In the data rows, the value 128 means zero.
How far apart are the two rows of each pair, measured in a hidden way? 0 means very close, and 20 very far. Two or three weighted sums of its numbers give each row a place; it is the straight-line distance between the places.
108 103 064 054 155 148 196 177 194 068
115 135 095 122 121 094 101 150 155 124 -> 13
138 121 148 119 135 115 134 138 116 137
113 145 164 153 108 100 092 114 104 151 -> 8
125 102 071 083 154 152 174 166 181 097
138 155 141 149 103 120 120 105 111 148 -> 14
140 149 148 139 117 075 078 133 125 157
144 124 119 123 137 112 110 148 141 139 -> 5
131 142 149 130 115 083 099 128 115 138
112 116 114 101 120 090 134 160 144 119 -> 5
136 133 168 150 111 138 128 098 085 139
104 139 151 158 100 164 147 082 084 125 -> 8
120 130 138 122 129 093 124 156 132 136
102 102 086 070 121 109 177 178 160 110 -> 2
136 140 154 158 124 100 072 117 114 151
109 091 050 057 145 157 203 175 196 074 -> 3
135 149 173 157 120 088 079 128 110 155
136 122 079 078 145 128 159 169 180 101 -> 8
132 139 163 149 100 119 100 092 088 141
139 123 157 156 128 191 158 081 094 138 -> 7
166 118 125 123 148 141 141 133 126 132
126 126 130 125 127 096 117 151 129 136 -> 13
121 111 094 100 149 119 134 156 158 104
142 137 147 157 113 128 094 096 100 152 -> 12
120 129 156 158 115 163 136 087 095 143
135 131 172 156 124 142 133 108 092 146 -> 3
145 128 142 152 121 129 103 105 110 151
121 120 150 158 129 188 147 078 091 126 -> 2
129 117 121 130 143 117 111 141 135 133
140 131 140 165 142 203 154 088 108 140 -> 13
108 132 157 159 108 180 160 075 083 121
132 116 152 161 133 169 136 090 093 138 -> 8
118 103 076 079 140 122 152 167 174 091
134 130 178 158 123 148 142 099 087 145 -> 12
139 131 172 153 114 139 129 098 088 149
125 112 106 104 135 102 132 165 153 123 -> 10
101 090 035 042 153 170 222 175 208 057
119 130 128 120 136 097 130 160 139 127 -> 10
105 153 130 148 114 089 071 128 132 138
124 128 171 159 119 161 147 091 085 140 -> 12
125 139 097 128 137 120 112 145 162 121
114 092 074 084 146 138 163 165 172 097 -> 9
122 128 170 156 113 172 166 088 081 136
103 114 117 107 128 099 138 167 148 112 -> 13
137 142 152 160 114 157 119 089 095 145
146 128 162 155 119 127 099 097 095 149 -> 7
127 137 169 161 117 137 117 094 087 133
126 101 068 078 139 134 160 163 174 087 -> 8
148 128 124 125 136 124 127 130 132 136
121 134 162 157 107 155 144 090 087 137 -> 7
157 148 149 154 130 124 094 105 109 152
118 139 126 140 117 081 053 118 131 123 -> 13
121 142 128 117 098 063 085 150 135 130
130 114 119 119 139 116 104 144 141 115 -> 12
131 153 155 155 145 138 108 119 125 146
103 086 036 045 152 168 217 179 206 063 -> 11
154 161 125 151 124 108 081 121 141 155
105 137 074 111 122 105 115 152 174 107 -> 12
138 140 129 125 136 095 090 151 148 143
127 148 147 154 130 108 080 125 126 135 -> 4
148 139 155 140 143 104 105 137 128 147
112 131 154 152 104 169 151 080 079 123 -> 11
143 126 108 108 149 117 131 156 155 116
088 104 074 050 113 094 179 180 173 091 -> 10
134 142 153 160 127 163 118 094 101 146
151 134 123 133 131 128 123 120 135 145 -> 4
118 120 154 150 111 144 130 099 087 132
146 138 148 135 117 092 101 133 117 154 -> 4
115 103 145 156 129 197 170 081 091 133
120 143 165 143 104 108 096 108 094 141 -> 4
126 148 145 136 109 076 089 126 123 138
129 142 161 163 116 166 136 088 093 143 -> 11
124 138 134 155 111 154 109 089 098 130
105 124 093 065 131 114 199 186 172 096 -> 19
123 146 121 117 113 078 105 162 149 143
132 113 094 095 134 110 130 160 159 113 -> 13
126 110 165 151 123 175 174 092 083 139
128 120 186 148 138 127 131 120 093 146 -> 8
136 131 147 140 117 086 087 129 115 147
138 120 125 132 136 111 103 143 136 141 -> 3
149 114 105 125 130 136 138 130 130 142
137 123 141 160 141 178 135 095 104 143 -> 5
129 136 159 151 111 130 121 102 090 144
137 135 175 167 144 124 092 114 104 145 -> 9
122 119 148 127 133 102 119 146 118 134
142 133 172 153 109 132 117 092 088 153 -> 11
120 138 180 154 122 105 093 119 098 140
140 119 169 157 125 160 138 090 089 135 -> 9
117 141 171 167 113 167 154 083 084 131
123 124 159 156 105 134 128 096 090 145 -> 4
150 154 145 143 136 097 089 133 134 149
113 139 130 148 137 108 083 140 145 137 -> 7
110 110 074 064 158 148 201 178 197 084
105 148 123 131 117 069 089 145 140 133 -> 14
129 114 103 099 142 116 133 162 160 114
137 129 153 146 142 130 100 124 119 145 -> 5
091 107 087 069 119 095 165 176 164 092
144 141 153 134 124 088 100 139 119 152 -> 10
135 117 115 122 140 106 106 151 141 130
140 119 104 102 138 112 118 157 155 108 -> 5
136 137 118 130 103 103 115 115 118 140
121 127 083 113 144 132 128 146 161 114 -> 6
144 148 125 144 141 143 108 115 137 140
117 112 084 065 116 115 197 181 170 110 -> 11
131 155 141 164 125 163 119 088 103 141
124 126 113 095 126 094 144 167 152 117 -> 12
120 123 120 115 144 117 113 151 146 109
140 122 098 088 145 129 141 158 166 106 -> 7
137 162 132 141 130 094 080 126 136 140
125 136 122 157 118 178 132 084 110 140 -> 8
118 093 059 065 150 160 196 171 187 085
125 155 115 131 141 123 108 133 154 122 -> 7
100 113 092 068 128 111 190 187 177 107
141 127 116 108 129 101 114 161 159 132 -> 12
137 117 096 094 151 127 152 165 165 110
141 142 185 163 126 142 127 101 091 154 -> 10
125 124 139 108 122 099 130 150 133 139
126 135 131 123 145 093 110 155 140 133 -> 7
128 106 103 105 149 133 141 159 156 107
139 152 132 137 133 092 082 148 145 140 -> 8
124 112 098 105 148 130 142 159 165 112
118 116 091 076 149 119 165 176 176 090 -> 2
142 155 158 154 121 085 083 125 119 155
128 120 153 141 101 126 121 104 093 144 -> 6
127 138 131 142 135 103 080 142 139 132
127 145 133 135 129 084 085 152 142 141 -> 5
119 154 116 131 117 091 080 142 148 125
127 129 164 152 128 142 131 104 091 145 -> 9
131 116 081 082 145 127 146 164 170 094
154 153 145 151 125 108 076 121 129 160 -> 10
130 150 138 138 109 060 067 137 126 144
111 103 063 053 145 136 193 180 197 074 -> 9
148 143 136 153 135 125 095 112 115 152
144 156 132 131 132 090 102 146 146 135 -> 7
134 128 145 124 129 094 116 144 122 140
121 107 094 098 138 107 124 158 157 107 -> 9
116 148 137 129 115 094 102 126 126 131
134 122 104 099 127 102 149 169 156 136 -> 4
128 127 155 157 117 154 117 093 099 147
134 113 108 114 147 124 119 153 153 116 -> 8
128 159 139 151 125 082 065 128 137 149
110 111 091 086 141 117 152 165 171 106 -> 7
128 136 155 162 128 164 127 091 098 145
147 139 175 153 108 119 110 096 088 160 -> 2
126 163 138 164 123 173 121 085 106 136
130 115 077 068 150 144 183 174 187 087 -> 13
117 148 131 140 122 092 095 129 139 140
139 135 173 153 117 134 130 101 089 156 -> 11
123 149 173 162 119 158 139 093 089 141
150 134 103 120 134 121 126 133 149 130 -> 11
150 128 105 120 133 111 114 133 136 137
124 127 120 101 123 090 123 163 146 125 -> 11
156 150 130 152 128 140 110 097 120 152
143 159 122 125 125 098 101 133 150 141 -> 7
121 126 115 101 121 081 120 160 142 129
131 127 113 103 147 114 126 161 162 111 -> 7
154 123 129 109 149 121 139 145 145 128
138 130 132 158 132 164 123 085 100 138 -> 12
121 129 124 110 124 085 124 161 144 128
095 110 087 071 128 095 171 175 159 089 -> 7
151 142 138 152 130 104 081 120 123 154
150 105 079 113 137 173 161 111 135 118 -> 11
121 138 165 156 105 155 138 087 086 135
133 121 099 092 128 094 131 165 157 117 -> 9
132 140 180 160 127 105 089 113 094 149
140 149 135 143 128 103 095 124 128 144 -> 7
